In the rows, zero is written as 128.
One turn sends every row of this set to another row. A few are shown first. Where does it send the rows asked after them?
K_559: [133 152 121 126 121 149 156 111 158 110 120 135  97]
K_740: [128 124 104 133  85 128 156 144 126 124 123 131 102]
K_974: [105 155 104 171 135 155  92 116 124 131 122 140 113]
K_240: [135 162 129 127 159 145 128 102  99 132 117 138 108]
K_9: [117 161 110 128 118 113 140 126 127 119 126  92  92]
K_552: [ 75 153 136 164 124 116 148 117 127 129  93 135 120]
K_277: [145 131 138 150 111 170 144 141 110 114 127 134 146]
K_951: [128 137  91 135 122 152 143 136  87  94 134 132 126]
K_973: [103 145 112 177 115 166 103 140 135 128 136 143 125]
K_391: [125 120 133 102 122 117 153 110 124 102 163 113 126]
K_15: [ 91 152 105 166 122 145  97 142 119 146 141 142 106]
K_815: [130 112 125 103 119 115 150 103 113 103 152 118 126]
K_82: [ 87 151 153 143 150 126 120 115 149 140 159 149 145]
K_63: [111 156 136 131 125 130 138 163  93 148 158 119 111]
K_492: [112 131 150 118 109 129  94 125 155 129 115 138 148]
K_561: [120 154 100 118 144 156 149 128 104 108 148 155 105]
K_180: [ 71 146 137 163 113 117 154 132 128 135 102 143 120]
K_467: [126 116 129  96 124 117 155 106 121 110 161 129 119]
K_749: [101 130 144 112 105 113  94 139 144 145 125 138 137]
K_885: [103 158 134 141 117 118 133  74 120 120 169 133 154]
K_16: [106 139 131 139 100 125 143  87 120 130 171 162 152]
K_325: [ 96 130 134 163 125 107 105 121 113 127 136 112 168]
K_615: [ 78 148 142 168 117 129 154 123 138 125  98 142 127]
K_124: [111 163 107 129 136 150 145 147 104  98 161 115 119]
K_692: [105 111 126 146 126 117 117 109 115 147 127 178 149]
K_563: [101 141 121 141  99 103 131  89  97 132 165 137 151]
K_703: [106 139 142 112 121 111  86 116 141 138 111 131 134]

K_559 -> K_9
K_277 -> K_240
Now find these:
K_974 -> K_15
K_180 -> K_615
K_325 -> K_692
K_391 -> K_815
K_885 -> K_563
K_124 -> K_951
K_703 -> K_749

One turn sends every row of this set to another row. A few are shown first. Where does it send the rows asked after them?
K_67: [135 117 121 183 159 164 106 155  94 195 111 140 154 110]
K_668: [128  99 125 169 146 160 105 152  73 207 133 133 155  98]
K_173: [115 127 125 135 169 157 108 139  60 204 126 182 127 119]
K_683: [117 139 123 146 174 159 107 146  76 197 114 188 130 128]
K_459: [110 141 133 150 161 159 103 171  86 201 123 188 152 125]
K_291: [129 119 122 157 146 164 128 133 111 118 162 149 108  86]
K_721: [115 118 127 165 135 160 115 164 130 126 182 164 128  91]
K_655: [146  99 140 158 136 145 114 118  99 116 156 169 120  96]
K_396: [138  88 144 153 126 142 108 127  93 128 176 170 127  91]
K_663: [136 106 143 171 130 143 103 148 125 120 165 185 138 104]
K_911: [111 124 134 131 156 158 108 153  56 210 135 175 143 111]
K_91: [119 133 129 135 166 161 113 144  60 200 115 172 135 115]
K_984: [134 120 133 183 130 145 113 148 125 118 164 175 135 100]
K_85: [136 108 122 173 156 163 109 144  78 199 116 132 148 102]
K_495: [110 139 126 151 169 157 100 163  88 201 125 196 140 131]
K_832: [140 106 131 163 130 145 122 119  91 123 166 157 119  87]
K_770: [129  97 136 162 119 141 114 134  92 134 187 163 131  85]
K_938: [ 89  98 141 139 186 162 116 137 120 176 142 162 105 133]
K_626: [ 83  88 143 134 178 158 111 144 115 185 159 162 111 129]
K_80: [122 105 125 148 135 161 125 136  99 129 181 148 112  78]
K_993: [104 128 129 143 160 153  97 167  78 211 142 196 145 125]
K_273: [106 129 136 139 153 156 101 171  72 211 139 185 154 117]
K_573: [123 103 127 176 144 158 100 168  87 208 138 141 164 103]
K_10: [118 144 129 147 170 162 110 156  79 195 108 181 141 123]
K_777: [127 114 125 185 151 161 100 170 100 201 123 146 164 110]
K_403: [145 110 139 170 139 146 110 131 118 112 150 177 127 104]
K_372: [142 119 129 176 137 147 120 127 110 114 152 165 122  96]
K_507: [ 88  91 142 134 183 160 116 135 111 181 150 159 105 129]
K_511: [125 126 123 168 145 164 123 150 130 116 163 160 117  93]
K_405: [ 83  94 144 140 178 158 110 151 124 182 156 167 115 133]
K_346: [131  92 146 161 122 140 101 145 110 128 182 180 138  96]
K_295: [ 87 100 142 143 185 160 112 146 127 177 145 166 111 136]
K_208: [126 107 137 174 120 141 109 153 114 130 185 175 141  93]
K_172: [107 121 128 134 160 154 101 152  60 212 143 186 136 118]
K_187: [113 104 129 153 129 159 118 156 111 134 194 157 123  81]

K_507 -> K_938
K_208 -> K_770
K_80 -> K_291
Now find these:
K_573 -> K_668
K_993 -> K_172
K_91 -> K_10
K_655 -> K_403

One turn sends every row of this set to another row. A few are shown first. Where does it send the rows asked after them?
K_686: [138 118 135 131 124 150 145 139 125 130  98 109 140 151 127 105 129 132
 130 114 134  86 136 165 157 117]
K_580: [133 146 136 127 143 146 116  93 119  89 142 150 120 139  91 140 155 149
 144  98 119 144 138  99 128 119]
K_967: [ 90 133 119 138 129 123 145 148 129 143 121  86 109 115 102 136 155 168
 157 145 130 109 100 123 163 128]
K_371: [122 119 133 161 126 100 112 132 128 127  88 161 141 114 152 131 114 126
  96 133 126 129 103 138 133 103]
K_602: [146 122  95 129 133 120 135 162 115 152 157 109 136 147 117 150 138 117
 159 160 125 146 123 122  87 126]
K_165: [ 84 128 123 134 141 109 145 144 137 128 122  87  95 132 132 142 118 157
 133 155 143 116 102  94 152 113]
K_486: [120 112 144 124 138 127 155 109 147 134 125 127 149 171 123 146 100 143
 125 106 102  95 128 160 147 148]
K_786: [144 117  90 114 143 113 118 162 121 159 161 118 129 160 104 154 150 130
 145 146 134 132 126 126 107 140]
K_351: [138 117  85 118 139 114 130 156 119 156 161 113 131 157 130 153 124 122
 138 154 132 145 125 110  89 125]
K_424: [122 146 152 177 131 139 130 124 117 119 132 179 155 130 117 145 109 113
 116 126 108 132 101 157 121 118]
K_989: [139 122  85 127 137 113 113 160 113 164 160 135 136 142 109 156 149 128
 137 149 131 147 116 122  95 132]
K_512: [139 138 116 120 131 159 151  98 133 107 111 133 161 143 130 135 133 166
 145 116 133 126 142 109 109  79]
K_590: [145 135 140 133 142 115 135 106 144  85  96 141 149 141 129 154 133 154
 155 133 127 136 132 103 106  86]
K_908: [106 120 142 145 141 108 134 104 138 124 134 162 138 153 143 156  80 127
  95 115 102 129 110 130 127 134]
K_53: [127 136 152 170 116 141 125 130  98 107 126 130 114 108 111 108 135  96
 138 117 100 141 117 145 140 134]
K_517: [ 88 150 116 161 119 148 152 151 112 138 127  99 115 101 119 127 137 150
 149 156 137 129  93 114 138  98]
K_475: [103 101 121 119 121 115 134 100 127 139 123 115 112 133 145 119 104 135
 101  95  98 125 128 124 150 150]
K_482: [ 79 144 114 154 139 125 120 147 118 135 136 125  97 112 116 139 135 155
 115 147 151 128  89  98 151 107]
K_474: [130 139 155 156 123 159 161 122 120 122 135 130 156 146 104 130 117 119
 151 116  95 113 122 174 133 138]
K_342: [123 129 119 120 130 121 127  79 132 115 126 143 139 120 105 151 155 173
 147  96  95 148 131 104 124 130]

K_486 -> K_474
K_351 -> K_786
Now find these:
K_342 -> K_512
K_53 -> K_371
K_165 -> K_967

